Each row is where one point has got to under a steady rotation. How many ticks took it there?
The counts run from 0 to 584.
[113 143 118 140 101 133  88 152 134 108 175 123 110 130  93 165  69 146
  98 124  79 100 139 128 160 133 179 134 161  98 172  80 133 107  80  94
 134 165 125 132 104 163 117 111 131 109 132 128 118 157 112 111 113 126
  92 146 142 115 159 166  95 111 129  93 114 123 133 106 122 154 128]
500
[165 118 122 145 148 139 135  96 115 139 108 129  95 120 158  82 215 132
 125 111 158 207 111 120 108 143 132 143 135 141 125 127  97 150 164 148
 138 143 122 146 167 119 112 131 106 148 101 116 153 152 130 120 134 111
 105 131 132 121 126 102 133 154  90 196 153 104 156 129 119 106  89]
427
[136  98 131 163 129 128 119 163  94 123 137 122 150 170 176 103 148 144
 100 131 135 177 118 133 113  95  81  97 134 137 124 148 105 122 127  96
 125 106 185 161 141 110 158 131 121 139 106 152 165 118  80 147 104 103
 159 127 103 152 118  91 124 163 130 128 138 100 117  99 123 131  91]
247
[145 144 137 147 157  95 140 124 130 149 111 147  87 111 101 136 106 127
 149  85 117 116 117 146 142 164 149 162 161 117 155 141 124 111 149 200
 144 141  89 128 130 133  89 100 154 127 159 122 100 155 160 160 112  97
 114 136 121 114 176 161 127 127 125 115 112 116  97 152 142 160 173]
315
[131  82 152  91 108 115 125 133 100 148 110 130 134 119 192 107 167 133
 120 156 108 150 144 128  83  98 108 118 109 115 121 137 145 121 148 140
 105  94 114 100 140 129 158 156 127 133  98  98 180 137 127 129 147 185
 155 110 102  95 100 107 155 147 126 132 126  85 151 116 124 117 129]
572
[ 85 107 116 113 145 114 129 138 114 100 125 150 117 184 102 149 128 110
  73  82 166  97 122 111  82  79 143 127 130 114 136 149 113  92 136 114
 124 108 139 153 137 120 135  82 134 142 102 148 159 133  94 123 127  94
  92 146  96 144 138 160 142 113 169  89 137 133 125 108 111 167 127]
373
[116 125 101 154 152 144 140 136  99 144 118 157  76 127 143 106 117 178
  87 136 113  89 158 147 128 150 183 121 132  87 164 119 133 124 105 109
 115 129 136 112 114 135 138 122 146 125  86 124 140 148 110 122 141 180
 119 160  89 145 136 117 129 128 149 112 167  83 140 106  77  88 119]
3
[130 114 167  98  84 112  66 138 149 128 150  91 204 126 119 154 130 123
 143 165  81 142 115 107 149 103 101 105 123 142  98 109 124 144 112 110
 111 131 106 110 109 153 166 160 135 146 125 101 154 144 130 117 146 142
 146  88 173  72 113 115 126 149  72 126 101 138 140 106 159 150 128]
75
[131 139 138  98 131 143 105 102 101  99 147 113 139 125 146 115 168 161
 103 106 143 148  84 100 109 125 126 138 146 123 110 123  68 189 115 102
 123 125 162 130 131 111 132 149 118 132 105  98 153 129 154  77 139 112
 117 112 154 100 118 146 112 124  90 159 149 138 147 118 143 142  53]
79
[127 117 141 126 155 146 188 136 116 137 103 123 129 114 151  93 143 150
 140 119 148 130 132 151 144 149  95 171 106 165 123 160 178 100 136 170
  93 118 150 110 160  96 112 158 123 107 146 134 129 108 140 143 131 119
 159 135 105 144 159 124 107 144 118 196 122 133  89 157 151  80 136]
124
[ 77 144 113 190 141 154 180 125 140  92 122 108 127 136 144 116 149 131
 157 142 174 123 137 146 144 155 151 143 113 129 114 148 159 119 111 146
 136 152 138 102 160 130 108 107 144  91 163 157 103 113  97 137 113 148
 127 135 133 154 126 116 123 142 131 152 163 140 111 152 118  57  99]
325
[ 76  97 118  93 134 114 129 162 118  93 140 122 119 158 120 152 123 121
  85 116 141  82 134 118  77  64 117 104 108 119 115 153 130  81 131 103
 118  86 158 153 135 114 151  83 148 136 105 150 169 122  93 131 120 118
 124 143 106 147 113 156 139 108 173  93 145 112 121 118 114 134 113]
372
[156 158  80 150 145 157 105 143 138  99 126 141  86 103 103 144 122 138
 145 109  90 155 107 158 157 128 165 150 103 132 185 109 124 136 100 122
 176 170 105 118 115 147  94 163 100 134 144 130 124 127 136 143 132  80
  61 134 147 134 148 145 122 105 119  95 155 144 120  93 169 114 133]
297
[114 161 106 129 172 136 144 114 145  93  89 111 114 110 135  80 148 141
 127 140 132 111 136 142 136 124 190 134  61 140 158 151 135 126 121 123
 125  83 144  81 121 122 131 148 124 102 125 107 171  97 100 116 149 139
  97 150 113 153 104 136 110 104 122 130 161 113 102 136 127  91  99]
142
[159 154 136 141 147 130 127 110 121 153  94 126 137 165 109  99 164 141
 122 106 168 221 114 128 142 143 104 116 135 140 117 158  87 169 114 151
 117 144 100 134 151 124 120 176 105 123 126 114 122 131 158 116 110  91
 134 119 131  95 161  95 138 139 107 199 147 117 113 118 134 104 110]
262
[145 112 159 117  92 133 138 148 135 102 138 110 170 143 167 100 156 108
 121 122 121 174 109 135 140 120  99 171 117 152 127 165 149 141 113 161
  99 137 144 103 141 108 122 151 100 108 135  99 183 122 141 115 132 145
 172 117 149  80 131 106 115 158  94 185  93 142 143 145 162 126  95]
100
[118 151 137 145 104 102 155 102 146 129 143 122 127 117 105 145  60  92
 157 136 111  99 145 124 148 175 140 117 125 114 107 136 127  96 136 130
 112 161  96 106 129 149 109  96 174 119 141 131  92 155 156 145  94 170
 157 112 168 100 155 101 133 108 142  98 109  96 107 147 112 142 186]
175
[148 133  99 155 111 149 107 135 131  90 152  91 137 138  95 152 151  92
 131 134 130 193  96 126 151 115 103 162 110 154 114 142 127 125 106 119
 149 183 134 182 146 135 115 160  83 132 149 152 142 133 100 135 133  81
  95 119 187 135 155 102 127 129 127 134 151 159 146 115 158 116 135]
95
[164 143 146  99 125 101 134 120 131 179 132 174  95 106 111 140  93 127
 135 130  69  89 164 153 132 149 147 143 139  98 172 121 133  87 119 132
 118 122  97 102 136 121 100 134 170 111 141 115 132 153 162 143 105 133
 133 124 103 100 158 139 115 113 121 119 102 113  93 143 132 141 189]
151
[ 95 119 130 131 111 147 142  86 122 151 130 155 113 105 184 146 156 142
 162 130 142 141 178 111  65 153 128 109 152  76 119 111 162 107 158 147
 141 134 110 105 151 142 117 102 175 128 125 101 110 145 131 121 119 188
 154 107 139 113 113 140 145 151 126 146 151  97 147 120  97  85 130]
21
[ 72 134 105 135 123 158 139 129 123  64 135 128 138 165 137 145 143 105
  99 107 198 134 119 130 104  98  99 110  79 120  83 139 103 175 121 108
 103 138 155 130 144 120 141 140 128 140 114 121 146  90 103  94 152 145
 117 125 125 114 102 114 132 108 142 113 148 180 151 103 105 109  85]
385
[112  91 172 139 113 112 119 128 144 142 158 132 163 137  82 178 152  87
 135 148 126 101 131 113 151 104  87 150 116 153  80 103 169  96 162 138
 112 160  88 171 158 133 133  96 136 176 124 175 127 153 131 155 140 143
 130 125 138 130 142 118 129 148 107 108 153 183 141 131 121 156 174]
213
[120 129  99 157 165 149 111 159 107 114 132 145  99  73 148 130 146 192
 138 100  99  70  96 149 176 112 158 146 133 137 159 126 152 134 127 134
 148 116 151 129 117 114 112 141 109 115 158 123 130 116 133 145 168 104
 105 156  91 178 134 179  98 131 106  98 163 156 135 121 141 110 126]
474
[143 152 122 147 123 152 103 127 149  99 118 113 145 133  96 149 147 102
 164 126 143 204 103 132 137 134  80 139 106 148 123 143 127 150 102 117
 129 170 137 164 156 145 127 163  97 151 144 135 142 116 129 141 123  88
 123 105 196 114 162 103 118 123 129 171 161 164 120 112 153 122 121]
96
[ 89  92 178 102 124 128 133 121 130 121 122 175 114 141 142 135 173 104
 115 107 158 101 128 119  91 114 131 169 128 107 101 138 135 148 163 180
  83 126 124 125 159 111 129  86 134 129 104  89 148 128 145 110 165 183
 154 119 143  87 121 169 131 138 132 142 119 139 158 142 100 138 113]
368
[ 74 164 126 156 117 143 127 165 140 105 128 147 127 136 138 130 109 138
 123 132 145  92 131 137 142 146 199  99 116  86 142 117  99 180  88 115
 102 159 109  76 102 163 116 115 152 103 129  97 123 133 125  96 135 164
 111 111 140 101  99 118 129 109 126  85 131 117 147 119  79 106 105]
180
[ 89 142 129 167 129 166  88 106 138 106 133 135 121 153 109 198 157 105
 128 145 162 167 153  89 105 132 138 114 146  87 123 104 125 140 109 121
 147 179 122 132 137 171 146  99 122 133 128 106 105 145 100 122 138 152
 127 104 200 111 124 134 131 136 139 148 160 120 143 107  90 104  95]
363
[ 91 167 119 156 165 104 120  93 156  99 135 133 143 158  81 169 106 100
 101 112 174 119 118  88 132 117 166  90 142 126  92  87  71 109 146 144
 149 145 104 134 130 135 106  81 131 155 121 156 105 150 102  90 114  80
  77 132 129 120 132 149 130 119 122 109 141 145 122 124 109 155 112]
196
[ 93 116 135 182 139 151 122 128  94 131 136 141 123 145 178 158 157 154
 149 108 154 135 128 131  85 137  95  61 153  96 112 118 105 137 152 111
 144 140 160 164 143 118 145  91 162 154 130 131  95 134 109 152 111 126
 152 110 136 162 124 138 156 145 154 104 174 123 118 104  79 112 105]
44
[176 116 114 179 152 125 108 147  73 131 137 149  82 136 123 128 139 137
 119  86 114 167 104 142 145 150 100 154 128 158 151 155 124 123 135 158
 136 137 165 186 121 128 122 116  85 164  98 119 146 159 116 175 143  88
 131 144 147 181 158 130 108 148 149 148 160 111 101 132 145 149 124]
108
[150 130  99  92 127 123 145 106  68 153 141 165  90 136 156 111 120 151
  92  83  92 119 106 127  74 116  98 106 130 112 143 119  64 129 163  98
 120 101 146 159 149  92 121 137 145 164  85 134 156 147 148 122 136 109
 114 123  89 131 124 125 143 107 149  99 154 117 141 104 111 142 145]
576
[124 143 118 118 142  89 108 130  98  99 139 134 127 156  92 133 104  99
  81 105 126 101  94 113 154  91  93 125  89 167 101 100  68 134 152 119
 105 126 146 163 108 114 142 125 105 181  69 134 148 131 125 130 177 114
  96 140 114 141 120 104 113 126 130  72 135 154 146  95 124 185 138]
397
[142 142 192 118  73 114 124 150 143 126 127 121 179 145 121 128 118  89
 134 145 118 172 118 134 138 138  85 110 114 127 106 136 111 159  98 105
  75 147 119 129 126 134 162 164 129 143 125 104 173 144 139 116 104 147
 177  83 164  76 140  83 132 137 110 128 109 130 126 119  99 139 114]
240
[134 134 140 104 131  77 118 148 119 122 121 108 164 142  96 117  93 103
 124 123 113 129 100 142 160  90  72 121  77 169 113 162 120  96 150 123
  92  90 132 132 123 105 143 150 117 139 118 131 178 118 125 152 142  90
 133 122 115 134 125 122 130 136 122 106 108 130  94 134 171 191 168]
254
[106 147 171  64  99 127  71 109 147 141 152 135 175 140 105 176 104 111
 134 140 107 113 140 130 110 101 106  93 136 114 113  83  95 128 123  95
 104 141 104 127 127 136 143 139 163 139 134 117 135 129 148 101 109 124
 147  92 136  67 125 150 118 124 111 100 102 164 118 109 130 174 148]
216
[157  97 146 118 148 117 127 138 126 162  90 126  94  92 150  98 183 141
 162 121 103 122 131 167 120 115 132 177  98 140 164 161 182  90 156 176
 131 107  86 114 141 119 119 150 124 109 141 124 173 120 146 177 142 108
 127 141 108 151 154 132 131 156 129 140 141 104 106 133 172 102 170]
290
[ 98  87 162 152 131 110 133 158 111 158 139 135 163 160 161 155 146 125
 125 119 150 140 147 124  90  98  98  75 163 110 101 118 133  80 163 148
 137 123 112 140 148 114 142  77 160 139 131 154 120 142 110 154  89  98
 181 121  83 136 123 134 149 161 118 117 117 115 110 121 111 143 151]
46
[ 86 124 140 126  91 130 164 161 128 106 161 124 154 157 196 129 129 143
 106 122 163 113 118 116  95 111 166 103 141  98 108 116  95 146 112 114
 117 124 149  89 140 117 111 115 134  93 131 139 144 126 106  74 109 150
 128 109  75 101  86 131 145 132 106  99  95 136 162 114  89 122  85]
40
[182 154 129 148 102 117 126 138 128 156 155 119 127 124 140 127 104 124
 140 132  86 215 121 144 143 159 118 138 146 142 134  99 107 129 106 131
 152 177  94 129 138 156 107 160 109 129 145 132 133 163 139 154  95 114
 130 107 159 100 153  88 134 152  93 142 122 111 134 124 128 128 161]
441
[135  86 176 134 159 135 113 145 123 160 121 158  82 114 125 116 164 154
 119 109 141  76 140 129 116 151 170 168 183 111 164 141 165 121 135 157
 101 137 106 116 145 127 120  87 150 121 148 102 110 159 143 159 105 144
 146 139 125 135 184 165 120 145 128 172 146 103 121 177 108 110 149]
493
